In the data rows, 500 means zero.
Each group lies on its own hidden line, plane or larger flat surface, and each surface passes through zero. There are 2 groups. Groups are numbered from 0 in the order they first appear among the rows asked about.
The table, row by row:
[415 570 430 476 412 455 565 455 566 464 510 491 443 492 509]
[359 622 381 464 362 435 594 415 611 427 526 489 392 494 525]
[659 440 454 659 576 331 280 288 547 580 619 558 636 490 443]
[634 382 631 552 649 551 394 594 387 569 479 514 622 509 456]
[374 612 371 467 366 443 617 402 595 432 513 481 400 472 550]
[563 455 479 568 549 421 396 379 513 537 540 532 575 513 484]
[391 583 414 472 408 472 553 434 560 444 531 503 425 494 517]
[621 382 599 515 600 565 413 598 410 573 472 528 571 493 479]
[594 412 604 526 605 547 417 583 416 563 479 504 578 531 471]
[382 540 521 390 444 599 639 653 477 447 442 474 414 496 543]
[602 405 608 530 619 560 405 592 403 563 493 517 586 514 474]
[406 584 416 480 386 468 577 436 565 452 518 498 432 501 532]
[334 627 349 478 330 420 627 372 636 438 548 478 369 502 540]
[339 641 346 459 324 436 619 393 624 402 535 484 388 499 539]
[348 556 556 341 411 668 716 708 456 418 407 427 355 510 559]
[350 547 525 319 389 684 719 724 466 412 387 438 379 495 550]
[346 653 351 448 329 430 628 377 627 416 548 464 375 483 540]
[423 568 427 475 411 445 549 438 557 452 515 489 446 483 530]
[387 545 530 381 424 617 655 669 470 431 418 453 404 487 536]
[644 363 650 533 661 544 378 625 392 573 457 523 606 521 442]
[397 539 530 382 432 640 659 677 484 421 415 436 406 483 532]
[594 461 489 587 538 411 388 380 521 543 541 541 542 500 475]
[573 434 566 522 578 521 433 550 449 540 494 512 559 501 476]
[697 342 667 562 703 582 354 640 360 603 458 531 652 511 451]
[605 462 478 602 542 402 370 355 520 541 550 543 570 488 477]
[411 594 424 460 400 451 574 437 576 458 521 478 421 495 516]
[611 398 604 522 606 551 388 608 415 549 478 519 587 528 466]
[678 345 650 558 691 583 359 634 359 589 454 512 630 511 450]
[343 557 529 341 405 660 714 722 464 415 412 430 371 494 529]
[634 442 471 638 579 367 318 319 540 579 589 560 627 510 469]
[352 562 540 349 417 659 695 714 463 426 407 459 376 493 555]
[664 380 634 563 652 563 378 638 390 568 460 535 612 506 449]
[323 646 366 442 327 430 627 389 622 411 537 483 393 485 541]
[366 623 364 448 359 440 612 403 590 413 538 486 388 474 536]
[649 462 458 644 578 348 333 310 538 566 591 562 632 509 461]
[430 535 505 415 451 564 581 608 470 472 466 459 443 503 519]
[639 432 470 675 593 332 289 256 538 584 593 571 621 478 446]
[374 549 524 370 431 627 682 686 469 437 417 453 415 512 545]
[327 632 355 452 339 418 638 382 613 398 536 466 385 485 547]
[339 566 538 344 408 666 720 748 452 437 400 420 375 495 566]
[591 458 471 590 552 402 376 361 539 552 554 549 573 516 477]
[391 532 522 424 455 607 614 616 467 460 457 467 434 490 544]
[683 324 665 545 679 591 360 644 372 616 458 517 642 512 447]
[597 432 577 520 596 544 426 552 436 543 480 502 559 492 487]
[409 537 546 420 487 570 582 609 497 452 440 473 414 479 528]
[338 649 345 456 326 440 611 377 616 406 547 458 372 492 536]
[376 567 539 378 445 626 659 679 476 446 414 457 403 493 539]
[411 535 528 409 450 603 621 651 469 444 441 431 432 474 530]
[675 334 657 554 700 585 355 639 366 607 468 522 642 493 447]
[340 568 542 338 396 681 706 729 456 436 402 431 357 485 540]
[569 485 479 593 543 399 382 412 522 540 553 518 563 507 468]
[683 345 663 542 675 585 356 622 363 602 466 521 605 520 448]
[445 574 426 496 420 462 555 436 560 441 513 488 430 487 513]
[324 657 330 440 300 420 638 374 621 408 543 476 362 503 557]
[364 631 376 471 353 436 613 381 602 422 528 490 391 498 521]
[316 666 333 456 315 406 639 354 621 386 530 472 354 483 548]
[345 571 538 328 405 652 698 712 456 421 415 443 368 493 560]
[395 595 423 478 385 439 578 440 576 442 532 483 444 486 517]
[603 410 591 528 592 524 397 588 415 544 485 525 590 501 478]
[380 561 529 369 431 639 685 692 455 430 416 463 384 486 555]
[332 662 370 455 314 426 631 392 628 398 542 482 381 492 560]
[653 442 463 654 588 350 314 293 527 577 597 575 632 494 458]
[382 529 518 412 447 602 648 639 492 439 419 454 409 505 539]
[605 430 592 526 609 546 444 594 430 559 474 502 586 487 475]
[427 564 442 480 411 459 553 431 552 461 502 506 426 503 530]
[356 557 540 354 426 681 734 712 472 430 402 446 366 487 531]
[438 536 512 430 454 572 570 592 486 465 462 464 459 482 531]
[355 640 383 482 345 413 606 411 626 428 523 511 418 501 539]
[374 566 533 362 440 639 682 684 478 446 416 441 404 486 537]
[333 658 346 442 317 436 643 381 629 407 533 473 360 482 537]
[584 468 485 583 561 421 413 397 526 527 544 538 556 485 479]
[626 451 458 646 575 364 339 307 534 575 571 546 604 523 456]
[345 642 361 461 333 454 622 372 623 405 529 478 386 491 554]
[616 393 615 535 626 544 423 553 408 558 485 517 578 507 467]
[425 530 515 422 458 580 606 626 463 463 449 467 431 510 520]
[417 562 518 391 455 602 618 630 459 454 441 449 433 491 524]
[685 341 680 549 698 594 343 627 355 618 473 545 622 521 443]
[305 650 333 444 308 402 660 375 640 396 543 476 367 488 550]
[558 473 471 573 561 421 407 403 521 535 545 522 562 504 477]
[667 345 644 542 678 572 366 611 364 584 473 521 610 510 464]
[378 554 551 352 425 636 666 710 452 436 416 441 406 487 535]
[373 612 395 466 375 447 578 429 581 420 527 478 410 475 533]
[635 436 479 613 558 356 299 310 527 547 579 562 610 517 459]
[406 563 541 371 438 611 678 683 468 437 424 455 400 478 554]
[624 447 480 622 572 364 352 334 516 578 565 550 585 499 460]
[618 401 598 542 602 538 431 580 434 560 478 523 587 511 460]
[402 577 413 463 391 450 588 435 582 442 519 481 413 493 540]
[564 455 474 592 568 428 396 376 494 540 552 545 566 492 473]
[600 477 466 572 557 420 380 369 513 567 548 524 569 498 468]
[659 453 455 669 592 339 284 260 542 581 594 553 623 523 435]
[412 575 435 465 415 453 548 440 543 466 522 466 431 498 539]
[316 660 339 454 297 398 626 353 618 421 539 468 373 478 549]
[612 454 460 614 563 377 347 335 507 569 573 557 582 500 462]
[619 414 589 522 605 542 437 581 418 548 461 520 577 512 465]
[378 609 385 468 357 428 596 397 593 419 530 479 413 503 523]
[364 567 536 350 411 638 685 713 457 436 419 442 396 509 547]
[304 668 333 450 288 413 655 363 650 375 535 467 351 489 558]
[360 560 524 339 418 659 684 697 453 445 429 429 371 500 539]
[584 460 469 616 588 380 366 340 518 564 578 552 582 509 461]
[420 562 424 472 405 470 581 428 551 452 519 500 437 499 523]
[337 566 529 329 427 664 713 703 470 413 407 434 371 488 555]
[612 459 468 611 579 382 362 327 526 554 573 543 581 506 461]
[611 407 607 547 629 542 402 597 437 567 477 515 567 517 482]
[441 507 513 435 476 555 584 588 488 470 471 471 471 507 511]
[349 648 370 463 338 441 610 380 608 427 543 479 390 481 536]
[422 537 521 407 472 572 593 599 485 486 456 457 448 501 521]
[618 435 596 533 610 556 406 566 426 558 463 510 577 506 455]
[305 644 329 435 317 410 662 379 632 406 533 468 348 476 558]
Some new rows, each followed by its group:
[553 473 496 558 541 428 436 388 506 542 542 516 553 497 478] 0
[406 544 526 409 453 590 630 636 475 454 458 473 448 495 547] 0
[423 527 521 436 475 564 578 594 485 472 454 466 446 490 518] 0
[389 542 529 371 451 605 649 678 486 429 439 449 412 494 550] 0
[588 405 574 527 584 531 430 569 438 538 492 531 563 501 485] 1
[310 672 335 449 298 424 660 361 655 403 541 464 352 477 566] 1
[607 448 476 614 570 405 350 348 521 541 566 542 594 503 471] 0
[614 458 459 619 571 375 318 327 542 565 580 551 593 503 477] 0
[435 537 508 448 461 570 588 577 495 454 469 476 445 490 528] 0
[351 566 532 339 406 674 707 732 465 420 396 434 374 501 550] 0
[429 562 422 478 414 478 563 440 558 467 501 488 424 490 521] 1
[400 521 524 413 446 582 616 629 467 480 432 457 440 507 526] 0
[617 451 462 634 570 369 337 318 526 564 604 549 600 522 455] 0
[383 529 516 398 429 616 628 642 468 465 451 452 427 493 510] 0
[668 346 663 542 694 590 370 645 364 615 468 524 643 504 468] 1
[393 538 542 395 442 599 627 651 467 454 438 468 415 489 541] 0
[664 382 636 550 660 565 374 634 377 590 475 522 610 515 463] 1
[595 456 466 593 560 400 375 353 543 562 558 532 597 519 463] 0
[374 605 394 461 385 441 591 399 607 442 513 486 417 510 536] 1
[351 558 537 325 408 665 713 747 452 416 377 434 379 483 559] 0
[439 571 448 482 425 473 557 451 558 457 522 483 439 477 526] 1
[582 453 477 583 557 397 370 360 521 560 553 552 586 487 462] 0
[656 364 636 538 657 555 389 618 388 584 477 523 605 520 463] 1
[645 432 447 661 569 332 324 283 534 578 584 554 613 506 469] 0
[327 563 546 325 411 671 708 738 461 417 395 421 384 484 551] 0
[393 541 518 365 431 617 664 674 477 447 414 465 410 495 550] 0
[380 553 529 387 439 615 654 673 464 435 423 440 392 484 538] 0
[394 564 535 373 429 632 650 666 452 449 423 437 398 485 528] 0
[624 449 467 651 577 352 331 297 555 564 581 569 599 503 459] 0
[355 560 527 363 429 635 672 703 467 433 395 442 397 518 531] 0
[610 452 446 621 572 397 351 339 517 548 584 552 593 520 466] 0
[651 436 453 675 590 341 289 244 555 578 610 558 637 510 459] 0
[346 624 358 474 319 434 617 382 615 418 541 493 392 500 538] 1
[590 452 460 592 557 404 364 363 521 554 563 542 587 498 457] 0
[660 385 632 541 639 583 384 602 395 561 445 521 595 530 456] 1
[579 413 582 545 614 548 423 577 439 545 473 512 559 511 479] 1
[604 452 482 613 558 387 375 357 532 555 570 524 584 507 493] 0
[577 469 477 589 542 416 374 371 528 538 548 526 572 515 484] 0
[562 485 476 558 535 429 420 431 509 525 521 534 537 507 484] 0
[599 450 468 580 560 413 407 376 525 536 559 540 571 513 484] 0
[404 541 524 418 441 575 618 639 476 461 430 457 416 499 530] 0
[311 654 333 438 309 418 642 388 627 403 545 474 378 494 551] 1
[321 662 318 435 297 419 652 359 641 393 532 475 354 470 567] 1
[652 430 452 667 580 339 280 276 528 577 615 565 624 516 457] 0
[446 541 508 411 466 575 593 579 488 475 465 469 445 495 512] 0
[564 426 569 514 572 529 452 563 459 548 485 505 549 514 483] 1
[425 564 438 495 407 464 558 445 548 458 510 481 432 493 528] 1
[395 537 527 410 458 595 637 644 461 454 439 466 415 495 521] 0
[654 342 658 539 670 576 375 611 369 590 466 534 624 517 439] 1
[432 540 545 430 454 580 584 613 480 470 459 455 446 485 529] 0
[422 548 439 484 421 483 565 454 553 463 518 497 444 502 513] 1
[326 632 358 444 319 437 628 393 614 406 527 471 381 480 535] 1
[310 674 318 444 295 412 660 341 626 394 525 477 358 497 559] 1
[370 552 546 347 425 632 684 700 452 422 406 441 385 502 533] 0
[348 604 389 454 349 426 587 406 599 425 533 475 415 495 535] 1
[319 567 557 344 408 658 728 723 454 408 409 448 364 499 556] 0
[661 382 645 532 677 587 382 628 386 596 466 512 612 510 461] 1
[418 562 431 459 413 443 556 438 567 459 517 485 438 490 524] 1
[561 474 468 556 533 421 417 408 529 535 520 535 569 500 495] 0
[586 393 585 514 594 542 427 576 415 547 475 506 572 505 469] 1
[354 578 547 350 394 649 709 730 467 418 407 431 365 510 567] 0
[644 439 476 623 580 373 322 333 534 569 577 561 601 503 465] 0
[391 529 531 402 414 620 637 653 476 445 428 465 414 505 533] 0
[553 470 472 586 549 423 409 377 527 527 545 536 571 495 475] 0
[651 436 454 660 594 346 306 292 549 572 585 570 616 503 442] 0
[636 459 469 632 568 379 324 321 522 570 567 561 600 512 468] 0
[373 562 519 359 417 640 680 683 471 421 422 440 409 488 536] 0
[427 536 514 425 456 572 598 602 486 459 460 472 444 500 519] 0
[389 580 454 489 407 457 581 422 550 458 505 490 427 496 519] 1
[648 369 633 540 688 565 366 623 374 584 464 521 616 503 456] 1
[625 396 633 555 630 574 388 595 397 562 468 506 602 514 444] 1
[332 566 527 341 409 687 717 730 456 411 420 436 372 493 555] 0
[626 455 467 616 557 384 349 333 531 535 573 550 591 506 473] 0
How many dimensions does the flat surface of each group have? Group 0 first:
1 1
